Rotation paths and how fast each direction turns (degrees each step)
Each turn is a multiple of 5 degrees from 10 to 175, or 0.
Each row of a path follows its step; steps can be skipped.
path 1
step 0: [ 24  16 -20 -15 -55  12 -27  -5 -16   3 -21 -32  30   4  17 -17   6 -25
 -37  17  14  20 -18  23 -11 -18   6  -1  13 -28   6   6  11  24  18 -28
   0  39 -27  10  -9 -35 -11 -24  19 -18 -46 -25  15  24 -27   4 -14  36
   0  -3   9 -14]
step 2: [ -2  -6 -16 -46 -23 -14  19 -23  16  16  10 -18  45 -22  18  11  49 -12
  17  23   3  42  -1  34  31 -16  14 -42  -7  18  -1  20  -4 -19  16   8
 -20  34 -21   1 -24  -2  -2   7 -25  -3 -20  13   5 -22 -46 -24  17   1
 -16  -4 -14 -14]
step 3: [ 13   5 -26 -27   1  28  13  -5  -6  13 -27   0  39   1  33 -18 -22   0
 -53  12 -12  14 -30  -2  11  18   1   1  24 -13  29   9  38  19 -28 -10
  -7  20  -8  19 -12 -18  12   8  30  -2 -28   6 -27 -41  -2  -2  16  56
 -27  26 -12 -23]
step 8: [-22  -4 -11  -5 -15 -21  17 -22   4   6  12  -1   4 -40 -35 -23  -4   4
   7  50  20  48 -26  -4   1 -13   2  -8  -8 -15 -13 -11 -24  -5   0  46
 -39  50 -30  -3 -27  15 -28 -11  -1   0  -5   9 -11  -2 -12  29 -12 -12
 -52  15  25   9]
step 9: [  5  33 -38  14 -23 -16   6  -5  19  -6 -23 -48  14  21   8 -16   9  -9
 -61 -15  18  23  -1   3  16  41   3 -52   8   9  30  11  -9  14  13  13
   6  39 -35  -1 -19  14 -10  -9 -22  20  -3 -14   2 -22  16  -3  10  42
 -15  15   1  18]
step 10: [  0  16 -27   9 -21  21 -33   6  -4  15   6 -17  -8  27   8 -13   2 -28
   0  23 -28  18 -35  27   9  12  -9  16  29 -43 -17  -7   9 -20  13  43
 -11  13   6  34 -12  29 -33  13  -7 -21 -53  -2   6 -39  -1  39 -18  23
 -21 -21   6 -11]
step 12: [ 24  -1 -43 -29 -35  26  -1   3  26 -12  11 -39  21 -30 -11 -26   9 -40
 -14   5  29   9 -21  14  -8   3  20  -2  36  -4   8 -15   7   3  -1  10
   7  16 -15 -21 -37  36 -13 -25   1 -14  10 -14 -32 -36  -8 -18  23  19
 -51   0  11   7]
step 13: [  5  30  14  -7   0   3 -35   3  -3  15 -27 -17 -10  41  16 -11  10 -17
 -28 -11  10 -14   8  49 -11  36   8  -1  -4 -52  -2 -27  13   8  -2  33
  17  27 -22  10  -5 -37   1  -3 -13 -26 -42  13  18 -33  -7   6  10  19
 -43  32 -16  12]
Directions:
[ -7  -2   6  -3   1   5  11   3  -3   3   0  10   6  -2   6  -6   1  -2
  -8  16  -1   3   3 -10   3  -6  -2   1   5   3   0   6   5   8   7   2
   1   5  -5  10   2  -3   6  15   3  11  -3  -1   1   7 -11 -10   4   0
   6  -6  -9   4]	20
[  6   3   6   2   3   3   3   1  10   4  -6  10   1   7  11  -1   2  -2
   5   2  -5  -7  -9  -6   8   1   4  -8  -3  -5  -1  -8   9  -2   0  -8
   3   6  14   6  -2   2  -5  -4  -5   1  -6   4  -7   7  -5   8 -14  10
   5   5   1 -12]	100
[ 11  -4  -1  -3   6   8  -3  -7 -10   9  -8   2   6  11 -10  -3   0   0
  11  -4   5  14   2  -4   5   1  -6   0  -6   1  -7   5  -7   1   2  11
   3   7   2   7   0   0  11  -7  -5   3   8  -3  -3   3   0  -7   0   3
  -5  12  -5  -6]	60
[ -5  -1  -2   5 -12 -10  -3   3  -4  -1   1   2   4  -1  -7  14  -2  -8
  13   3   4  -3   0  -3   7  -6  11  11  -1  -3  -9   3   8   4  -6   3
  -7   9   1  -3  -6   6  -9  -8  -2   0  -7  -4   5   4  -3  -4   3   0
  -1  -3 -15  -1]	170
[  0   9   1   7   9   4   5   1   0   7   0  -2  -2  -3  11  -2  -7  -2
   1  14  -2  -9  -2   7   0  -4   3   8   0   3 -13   0  -7  -2  -4   1
   2   4  -6  10  -7  11   4 -12  12   2   2  10   0 -10   5  -1   1 -10
   4   7   5   2]	160
[  0 -19   2 -12   6  -6  -5  -6   6   3   5   2   1  -3   3   7  -4  18
   4   4   4  -9   3   6   3  13   4   2   1  -2   1  -8   2   8   4   6
   4   1   2   1  -6  -6   3  -1  10   3   1   4 -10   2   7   0   4   3
   4   0  -9   3]	35
